Each row has a name. After each piece below comes the name of the row it's from, unless a question asks for something else. Each question is about the rows just above it.

Columns, left to right: C Q T G E Z U L B N
[-2.64 +4.67 +6.11 -2.20 +4.23 +0.07 -2.66 -2.70 -5.28 -4.57] = X
[-0.48 -4.01 +2.38 -0.35 -2.56 +1.58 +0.45 +2.17 -8.17 -0.11] = W
[-0.48 -4.01 +2.38 -0.35 -2.56 +1.58 +0.45 +2.17 -8.17 +0.56] = V
Right after [+4.23] comes
[+0.07]
The row named X:
[-2.64 +4.67 +6.11 -2.20 +4.23 +0.07 -2.66 -2.70 -5.28 -4.57]
[-2.56 -2.56] is in which column, read top down?
E
[+4.67 -4.01] is in which column, read top down?
Q

Columns, left to right: Kef Tos viv pob
[-0.38 +8.03 +2.00 -0.21]  K
[-0.29 +1.59 +0.44 -0.17]  S
[-0.54 -3.31 -0.49 -1.21]  F
[-0.54 -3.31 +1.12 +0.11]  Y
[+2.78 -5.61 -2.78 +3.51]  P
[-0.45 +1.92 +0.57 +0.27]  D
[-5.61 +2.78 +1.00 -2.54]  H
[+0.62 +6.08 +0.78 +0.64]  R
[-0.54 -3.31 -0.49 -1.73]  M
[-0.39 -2.26 +0.18 -1.92]  J
Where do [+2.78 -5.61 -2.78 +3.51] appear?
P
The row named J:
[-0.39 -2.26 +0.18 -1.92]
The row named K:
[-0.38 +8.03 +2.00 -0.21]
The row named H:
[-5.61 +2.78 +1.00 -2.54]

Columns, left to right: posa gepen fozur tulol zemo Pedi
[+1.33 -8.19 -6.67 +6.95 -3.03 -0.46] = faz
[-5.56 +4.13 +4.49 +6.44 +2.30 -8.57] = gove
[+0.87 -5.32 -6.25 -8.29 +5.25 -8.56] = tupi
[-6.56 -8.63 +8.98 -7.92 +7.09 -3.43] = goz
[-7.38 -7.58 +3.82 +4.24 +1.37 +3.32] = zozi
[+1.90 -0.51 -0.52 -4.89 -4.10 -2.12] = pokon
[-5.32 -8.63 -7.58] is in which column, read top down?
gepen
Which column holds this, read top down? [-7.58 -0.51]
gepen
Right after [-6.56] comes
[-8.63]
[-0.46 -3.03] is which row, read backwards?
faz
Right after [-8.29] comes
[+5.25]
The row named zozi:
[-7.38 -7.58 +3.82 +4.24 +1.37 +3.32]

Columns, left to right: guzi daso dusi Lam dadu lomok
[+0.34 -0.19 -0.12 +0.46 -0.40 +0.53]  boruv
[+6.19 +7.59 -4.30 +6.45 +2.67 +2.16]  kiz
[-0.28 +1.53 +2.08 +0.05 -1.85 -0.77]  pidat
[-0.35 +0.94 +0.31 +0.34 -1.02 +0.19]  mos
[+1.76 +2.27 -1.66 +1.82 +1.26 +0.69]  fubat
[-2.20 -4.95 +0.40 -3.19 +0.60 -0.87]  povi
[-1.07 +0.76 +1.97 -0.47 -1.89 -0.57]  moso
[-1.66 +2.27 +1.76] is which row, read backwards?
fubat
Right after [+1.26] comes
[+0.69]

Columns, left to right: seviz Tarif Digo suto Vonep lere Teze Mevu
[-7.12 +0.98 +3.01 -2.34 +8.64 +3.04 -1.59 +1.91] = lutuk
[-4.13 -0.64 +3.76 +1.11 +3.96 -0.61 -1.68 +1.76] = vom
[-0.98 -2.31 -1.55 +0.73 -4.44 -3.00 -1.35 -0.34] = Piz
[-7.12 +0.98 +3.01 -2.34 +8.64 +3.04 +0.16 +0.55] = Zeza
Which column holds this, read top down? [-1.68 -1.35]
Teze
The entry that follows [-1.55]:
[+0.73]
Which row holds this, read backwards? [-1.59 +3.04 +8.64 -2.34 +3.01]
lutuk

Columns, left to right: dun lutim Mifum vit tagu guzal
[-2.20 +0.27 +0.89 -0.27 +1.02 -0.54]  rek
[+1.41 +7.58 +8.42 -4.33 +6.58 +3.63]  sigus
[-0.35 -2.74 -1.24 +4.14 -2.53 -1.88]  Fego
[+1.50 -0.06 +1.38 +0.26 +1.72 -2.94]  figeb
Which column holds this, read top down? [-0.35 +1.50]
dun
Which row holds [+6.58 -4.33] read backwards?
sigus
Which column holds this, read top down? [-2.53 +1.72]
tagu
Which column holds this, read top down? [+8.42 -1.24]
Mifum
The row named figeb:
[+1.50 -0.06 +1.38 +0.26 +1.72 -2.94]
The row named sigus:
[+1.41 +7.58 +8.42 -4.33 +6.58 +3.63]

Columns, left to right: gul Sebe zipe lokot gopo pobeg pof Zitu zipub
[-1.38 +0.66 -0.75 -8.78 +1.60 -0.15 +4.37 -1.48 +4.45] = Peve
[-3.32 -3.51 +1.49 -7.47 +0.51 +0.67 +4.52 +3.85 +1.38] = ramar
[-0.18 +0.63 -8.79 -0.09 +0.42 +2.36 +2.10 +1.89 +0.19] = vodeg
[-1.38 +0.66 -0.75 -8.78 +1.60 -0.15 +4.37 -1.48 +0.83] = Beken
Which column holds this, read top down? [+0.42 +1.60]
gopo
Which row holds [+2.36 +0.42] read backwards?
vodeg
What comes right after [+2.36] in the named rows?
[+2.10]

Columns, left to right: limem Labas Kado bub mig
[+4.58 -8.22 +0.71 +2.68 +1.25] = tepo
[+2.56 +2.43 -3.89 +1.77 -4.06] = sazav
[+1.72 +2.29 +1.73 +3.42 +2.69] = foz
[-8.22 +4.58 -3.90 +2.29 -0.48] = Suve
Which row holds [+1.73 +2.29 +1.72] read backwards?
foz
Which column holds this, read top down? [-3.89 +1.73 -3.90]
Kado
What comes right after [+0.71] in the named rows?
[+2.68]
Which row holds this, read backwards? [+2.29 -3.90]
Suve
What comes right after [-3.89] in the named rows?
[+1.77]

Columns, left to right: Zesi Nog sepu zikem Gez
[+7.74 -5.07 +6.34 +2.83 -2.61]  Sogu
[+3.38 -4.94 +5.05 -2.62 -2.91]  rav
[+7.74 -1.11 +6.34 +2.83 -2.61]  kas
[-0.75 -1.35 +3.87 +0.61 -3.78]  Vozaz
[+7.74 -1.11 +6.34 +2.83 -4.28]  seba
[-0.75 -1.35 +3.87 +0.61 -3.02]  Mibom
Right after [+3.38] comes
[-4.94]
q: [-0.75 -1.35 +3.87 +0.61 -3.78]
Vozaz
[+7.74 -1.11 +6.34 +2.83 -4.28] is in which row?
seba
Which column holds [+2.83 -2.62] top down?
zikem

Columns, left to right: Vinad gemi sem Gama nes nalo Nug Bine pid bugit
[+2.39 -0.30 -1.22 -2.57 -1.08 +0.08 -2.28 -1.36 -0.26 +1.57] = Momi
[-6.48 -6.35 -6.49 +1.01 +3.50 +5.54 -2.75 +0.77 -8.19 -5.57] = Vonuk
[+0.52 +3.34 +6.03 +3.66 -2.75 +0.22 +5.66 +2.18 +4.76 +2.69] = foti
[-4.43 +2.37 -2.39 +2.18 +4.53 -1.44 -0.44 +0.57 -0.16 -5.24] = rosus
[+0.90 -0.23 -0.84 -0.89 +0.45 -1.07 -1.04 -0.43 -0.61 +0.22] = Fut
[-1.96 -4.44 -2.98 +0.18 +1.15 +2.06 -1.55 +0.91 -4.83 -2.15] = fidak
[-3.77 -6.98 -4.88 +1.32 +2.16 +3.90 -1.96 +2.03 -8.19 -3.71] = Koba
[-0.07 +3.77 +1.81 +2.49 +0.94 -2.98 +2.07 +1.47 +2.62 -0.48] = Fafu
Which column holds this, read top down? [+4.53 +0.45]
nes
Which row holds this, read backwards? [-8.19 +2.03 -1.96 +3.90]
Koba
Which column holds [+4.53 +0.45 +1.15 +2.16] top down?
nes
The row named rosus:
[-4.43 +2.37 -2.39 +2.18 +4.53 -1.44 -0.44 +0.57 -0.16 -5.24]

Columns, left to right: lupop naveb laz Vemir gos
[-0.52 -1.28 +2.33 -0.90 +0.21]  sali
[+0.37 +2.34 +2.33 +0.21 -0.90]  fev
[+0.95 +0.49 +0.75 -0.60 +1.73]  ril
[-0.10 +0.12 +1.45 -1.38 -0.33]  Vor
[+0.30 +1.27 -0.29 +0.95 +0.48]  Doko
The entry that follows [+1.45]:
[-1.38]
[-0.52 +0.37 +0.95 -0.10] is in which column, read top down?
lupop
Which row holds [+0.48 +0.95] read backwards?
Doko
Right after [+0.49] comes
[+0.75]
Which row holds this, read backwards? [+1.45 +0.12 -0.10]
Vor
Which row holds this, read backwards? [-0.90 +0.21 +2.33]
fev
Which row holds [+1.73 -0.60] read backwards?
ril

Columns, left to right: kude Kevi fider Tet
[+0.45 +8.13 -5.81 +3.32] : Boz
[+2.50 +6.07 -1.87 -0.92] : Fikig
[-1.11 -6.43 +3.56 -1.11] : dogok
[+2.50 +6.07 -1.87 -1.64] : Kazit
[+0.77 +6.84 -4.71 +1.85] : fef
[+0.21 -0.03 -1.33 -2.17] : fof
[-0.12 +8.11 -5.47 +5.37] : Gune
[+0.59 +4.66 -3.04 +1.12] : sobu
[+3.33 -1.05 +0.29 +1.17] : mez
Which column holds this, read top down? [+6.07 -6.43 +6.07 +6.84 -0.03 +8.11 +4.66]
Kevi
q: [+2.50 +6.07 -1.87 -1.64]
Kazit
Which column holds [-1.87 +3.56 -1.87 -4.71] top down?
fider
The entry that follows [-0.12]:
[+8.11]
Which row holds this, read backwards? [-5.47 +8.11 -0.12]
Gune

Columns, left to right: kimu fesev lefiz sopov pufer ledub
[+1.69 +4.28 +4.27 -3.13 -2.78 -2.07] : nosom
[+0.93 -0.58 +1.78 +0.20 -2.08 +0.61] : Fomu
[+0.50 -2.89 -2.88 -3.13 -8.94 -0.73] : fele
[+0.50 -2.89 -2.88 +1.77 +1.40 +1.27] : Sodad
[+2.05 +0.32 +0.32 +1.35 -1.10 +1.82] : Bitun
Right after [+1.77] comes
[+1.40]
The entry that follows [-2.08]:
[+0.61]
[-2.89 -2.89 +0.32] is in which column, read top down?
fesev

Columns, left to right: bisa rami begug murek gol Pumak fulot
[+2.52 -0.97 +2.52 -1.82 +7.88 -1.24 -0.88] = tav
[+0.42 -2.75 -3.29 -1.83 -4.68 -0.56 -6.08] = Pibi
[+0.42 +0.41 -3.29 -1.83 -4.68 -0.56 +0.74] = lubag
The row named tav:
[+2.52 -0.97 +2.52 -1.82 +7.88 -1.24 -0.88]
The entry that follows [+0.41]:
[-3.29]
q: [+2.52 -0.97 +2.52 -1.82 +7.88 -1.24 -0.88]
tav
Which row holds [+0.74 -0.56 -4.68] read backwards?
lubag

Columns, left to right: kem Gerok zug duf
[-8.37 +0.75 +1.40 -0.37] -> Birek
[+1.03 -1.74 -2.10 -1.95] -> mokun
[+2.34 +0.72 -1.73 +0.56] -> Notil
[-0.38 +2.42 +8.79 +3.15] -> liv
[+2.36 -0.06 -5.65 -0.72] -> beg
[-8.37 +0.75 -0.17 +2.17] -> Buzir
What comes right after [-2.10] in the named rows?
[-1.95]
Right after [-1.74] comes
[-2.10]
The entry that follows [+8.79]:
[+3.15]
What comes right after [+0.72] in the named rows?
[-1.73]
What comes right after [+2.36] in the named rows?
[-0.06]
The row named Buzir:
[-8.37 +0.75 -0.17 +2.17]

Columns, left to right: Vedo tolip nat Gif
[+7.24 +0.42 -0.01 -1.55]  Loto
[+0.04 -0.15 +0.16 +0.67]  binod
[+1.61 +0.12 -0.26 -4.13]  Ber
[-0.80 +0.03 +0.08 -6.24]  bekug
Which column holds this, read top down? [-0.01 +0.16 -0.26]
nat
Which column holds [-0.15 +0.12] top down?
tolip
The row named Ber:
[+1.61 +0.12 -0.26 -4.13]
Which column holds [+0.16 -0.26] top down?
nat
Right after [+0.03] comes
[+0.08]
The row named binod:
[+0.04 -0.15 +0.16 +0.67]
Which row holds [-0.01 +0.42 +7.24] read backwards?
Loto

Columns, left to right: Kenak zoli zum gezol molug luv
[+4.23 +1.43 -0.44 +1.25 -5.33 -0.30]  Nav
[+1.72 -1.78 -2.06 -0.44 +6.38 -4.29]  liku
[+5.29 -1.35 -1.73 +3.17 +4.08 +3.75]  nefor
[+5.79 +1.09 -3.65 -1.09 -5.38 +5.93]  nazen
[-4.13 -3.69 -0.19 +3.87 +4.95 +3.60]  Pusaz
[-4.00 +4.63 -5.67 -0.44 +6.38 -4.29]  ziva
[+5.46 -5.19 +6.90 -3.66 +0.54 -3.14]  sizap
[+2.16 +4.96 -1.51 -3.14 +2.79 +5.04]  gekaz
[-2.79 -4.54 +0.40 +4.10 +0.07 -3.64]  Seru
[+3.91 -2.31 -4.04 -2.24 +7.57 +0.96]  Luzi
[-3.20 +4.24 -4.13 +3.14 -4.75 +2.45]  Pubi
The entry that follows [-3.65]:
[-1.09]
q: [-4.00 +4.63 -5.67 -0.44 +6.38 -4.29]
ziva

Columns, left to right: Moniv kabon nuzu Pab zofu
[+0.46 +1.04 +5.11 +0.63 -0.03] = mapi
[+0.46 +1.04 +5.11 +0.63 -0.34] = saz
[-1.02 +2.11 +7.24 +0.30 +1.67] = Kedu
[-1.46 +2.18 +3.75 -1.64 +1.85] = tomal
Which column holds [-0.34 +1.67 +1.85] top down?
zofu
q: [+0.46 +1.04 +5.11 +0.63 -0.34]
saz
The entry that follows [-1.02]:
[+2.11]

Columns, left to right: liziz lan pari lilek nekud dil
[-1.84 +1.80 -2.25 +2.87 -4.09 -0.42]  fif
[-1.75 +5.98 +1.83 +0.26 +3.89 +5.68]  zapip
[+8.21 -7.56 +1.04 -3.42 -1.69 +8.12]  Mobu
[-1.52 -3.43 +8.21 -7.56 +1.03 -3.42]  kize
[+5.75 +0.05 -1.06 +0.55 -0.23 -1.83]  sena
[+7.27 -2.21 +1.29 +2.52 +5.85 +3.33]  puvuz
[-0.44 -1.75 +5.97 +1.83 +2.24 -0.40]  kop
The entry that follows [-0.44]:
[-1.75]
[+1.83 +5.97 -1.75] is which row, read backwards?
kop
[-3.42 +1.03 -7.56 +8.21] is which row, read backwards?
kize

Columns, left to right: resa sakiz Geb buf
[-0.18 +1.52 +0.22 -0.62]  Dar
[+0.46 -1.89 +0.07 +1.25]  Nobi
[-1.82 +6.99 +0.09 +0.21]  rut
[+0.46 -1.89 +0.07 +0.10]  fes
What comes right after [+0.09] in the named rows?
[+0.21]
The row named Dar:
[-0.18 +1.52 +0.22 -0.62]
[+1.25 +0.21 +0.10] is in which column, read top down?
buf
Which row holds this, read backwards? [-0.62 +0.22]
Dar
q: [+0.46 -1.89 +0.07 +1.25]
Nobi
The row named rut:
[-1.82 +6.99 +0.09 +0.21]
[+0.21 +0.10] is in which column, read top down?
buf

Columns, left to right: Rovab gono Bil kopub nizop kurof kiniv
[-0.67 -3.52 -5.45 -0.76 +2.10 -1.90 -0.08] = leru
[+0.93 +0.65 +0.14 -3.21 +3.01 -1.26 +2.76] = Guvu
[+0.90 -0.82 +0.38 -0.01 +3.84 -0.82 -1.41] = fimi
[+4.68 -2.28 +1.88 -6.92 +6.74 -5.18 -2.90] = nabi
[+1.81 +6.45 +0.38 -0.82 +3.12 -1.72 -0.60] = sune
[-0.52 -2.31 -2.30 -1.21 +2.16 -2.57 -3.80] = rumav
[+3.33 +0.25 +3.20 +2.67 -0.98 +0.02 -6.60] = gup
[-0.87 -1.00 +0.15 +0.41 -0.37 +0.16 -1.04] = kuve
[+2.10 +0.44 +0.53 -0.59 +3.77 -1.19 -0.38] = Riruz
[+1.85 +0.11 +6.44 -6.30 +8.48 -6.81 -1.86] = Tizu
[+0.62 -3.52 -5.45 -0.76 +2.10 -1.90 -0.08] = Sir
Right after [+6.44] comes
[-6.30]
The row named nabi:
[+4.68 -2.28 +1.88 -6.92 +6.74 -5.18 -2.90]
[-0.98 +2.67 +3.20 +0.25] is which row, read backwards?
gup
[-0.76 -3.21 -0.01 -6.92 -0.82 -1.21 +2.67 +0.41 -0.59 -6.30] is in which column, read top down?
kopub
Which row holds this, read backwards? [-0.82 +0.38 +6.45]
sune
Which row holds this, read backwards? [-2.30 -2.31 -0.52]
rumav
Which column holds [-0.76 -3.21] top down?
kopub

